First come named moves, each a turn or a mirror, each shown by rows before and after it. For each pair of rows after them, which moves, in which order, take the first row to the second? The first pair is done for you.
nuzi (before |-> after):
[  2 -54  -5  61  56  11  45  -6] |-> [ 10 -38  12  36  90  19  30   2]
[38 28 33 20 42 -9  3 34] |-> [ 20  -4  -3  65 -17 -22  31  17]
[-29  -3 -10 -44 -24  35   0   6] |-> [-30  -5 -13 -42 -28  38   0   4]
[ 27   2   2   2  -2 -27   9  22] |-> [ 26  -3   2   2  -5 -26  12  23]
vubop (before |-> after):
[-16 -26 -15 -48 -33  31   8  -2] |-> [-24  -8  27 -39  42  -6  27  -9]
[ 28  -7 -13 -12  -3  14 -26  16] |-> [ 25   1   5 -10  36  -6 -14  12]
[ 31 -10 -34 -31  25  68 -28   8] |-> [ 25   3  -4 -28  77  42 -15   5]
[-30   4  23 -16  41  -9  -2 -10] |-> [-23 -13 -19 -25 -30  29 -22  -4]
fatap (before |-> after):
[  5 -11 -24  -4  -2  -1   1  13] |-> [  7 -10 -21  -2  -1  -2  -3  13]
[ 37  -8  -7  21   5   9 -20   8] |-> [ 18 -10 -16  36 -15  -3  -7   0]
[  3 -29 -20  61  -7 -20  33  15] |-> [ 37 -19  -1  24  52  13  -3  39]
[  8  27  32 -39  55   0 -12   6] |-> [-40  13   8  10 -28 -44  37 -25]
ziro (before |-> after):
[ -4 -53 -27  -7  70  71  10 -33] |-> [-40 -44 -16 -11  71  44  33 -53]
[ 25   9  29  17  25 -41 -12  32] |-> [ 41 -13  13  30  16 -20 -17  35]
[54  9 34 47 16 10 10 16] |-> [ 43 -10  19  62   6  12  26  -1]

Between the rows of a pair lie two moves.
[-53  15 -10 -10 -76 -30   4 -24] |-> [-16  57  27 -59 -20 -14 -43  15]  ziro then fatap
[ -4   2  -1 -26 -18   4 -11 -13] |-> [-13  -3   0  -4 -17 -17  11 -20]  vubop then nuzi
[-63   8  18   8 -38 -42  38 -30] |-> [-32  59  55 -37  -5 -39  -4  10]  ziro then fatap
[-32 -24 -31  12 -72  -6  28 -30] |-> [  0  37  33 -75  33   7 -26   5]  ziro then fatap
[  4  -3 -11  16 -34  29 -15  14] |-> [ 10   0   2  -4   7  38 -26  12]  ziro then fatap
[-32 -15 -17 -77 -10  32 -16 -16] |-> [ -4  -7   9 -75  46  26 -24   2]  vubop then ziro
[ -4  16  18   9  -9 -12  -3   1] |-> [ 14   2   9  13 -14   3  -8   8]  ziro then ziro
[ 10 -14 -21 -22  -1  33 -15  -7] |-> [  0  -4   7 -10  49   0   3 -16]  nuzi then vubop
[ 18 -18  -4  28 -24 -11   9   4] |-> [ 22 -34  -6  23   0   7   7  -4]  fatap then ziro
[-36 -30  -8  33  -3 -25  42 -51] |-> [ 24 -33 -30 -27  -3  67 -28  -9]  fatap then vubop
[ 13 -34 -12   6 -34   8  -1  -1] |-> [-18 -22  11   6  -2 -29  20 -20]  ziro then vubop
[-13 -14   5  38   0 -12  24 -17] |-> [  0  18  31   6  36 -13   3  -2]  ziro then fatap
[  4  33  -4 -43 -69  17 -13  12] |-> [ 15  32  -3 -52 -48  34 -25  16]  ziro then nuzi
[ -8 -11  12 -26  73   1  -4 -13] |-> [-47   2  10  -3  22 -47  23 -31]  nuzi then ziro
[ 55 -30   7  43  18 -17  17  38] |-> [ 51 -35  11  33  40  -9  18  26]  ziro then fatap
[  3  21   7  37 -24 -35  12  17] |-> [ 28  35  17  17   6 -17 -13  37]  ziro then fatap
[-26  43  21 -14   6 -38  25 -31] |-> [-11  44  -6 -35 -51  -7   0 -13]  vubop then ziro
[-62 -43 -32  -1 -42 -15  33 -48] |-> [-41  30  35 -80  41 -20 -16  -8]  ziro then fatap
[ -1  -3   0 -18  31  33 -16  -2] |-> [ -8 -28 -19   7   6  31  -3 -12]  ziro then nuzi
[ 59  29  12  16  50  15 -32  50] |-> [ 55 -22 -14  58  53  25  -6  29]  ziro then vubop
[-19  11 -33  34  27 -13  19 -25] |-> [-23  19 -21  21  37 -17  19 -24]  nuzi then fatap
[ 15 -47 -12  32  11  25   7 -37] |-> [ 18 -31   7  12  50  20  -4 -29]  vubop then nuzi
[-26 -49 -45  13 -34  22  15 -30] |-> [ 11 -27  -5 -22  66  42 -15  -7]  fatap then vubop
[ 15 -15 -17  -8  14  35 -23  -5] |-> [  7   4  -3 -25  27  27 -27  -7]  fatap then nuzi
[-10 -15 -24  37 -20 -42  31  -8] |-> [-13  10 -27  11 -54 -37  13   0]  ziro then vubop
[  5   8  10 -29  20  12 -15   0] |-> [  9 -11 -11 -18  -6  28 -12  -5]  vubop then ziro
[-10 -41 -39  51   8 -15  17 -10] |-> [-29   9  13  -3  64 -39   7  -7]  ziro then nuzi
[ -2  51  40 -15  41 -59   0   8] |-> [  2   8 -36 -13 -88   1 -19   6]  vubop then ziro
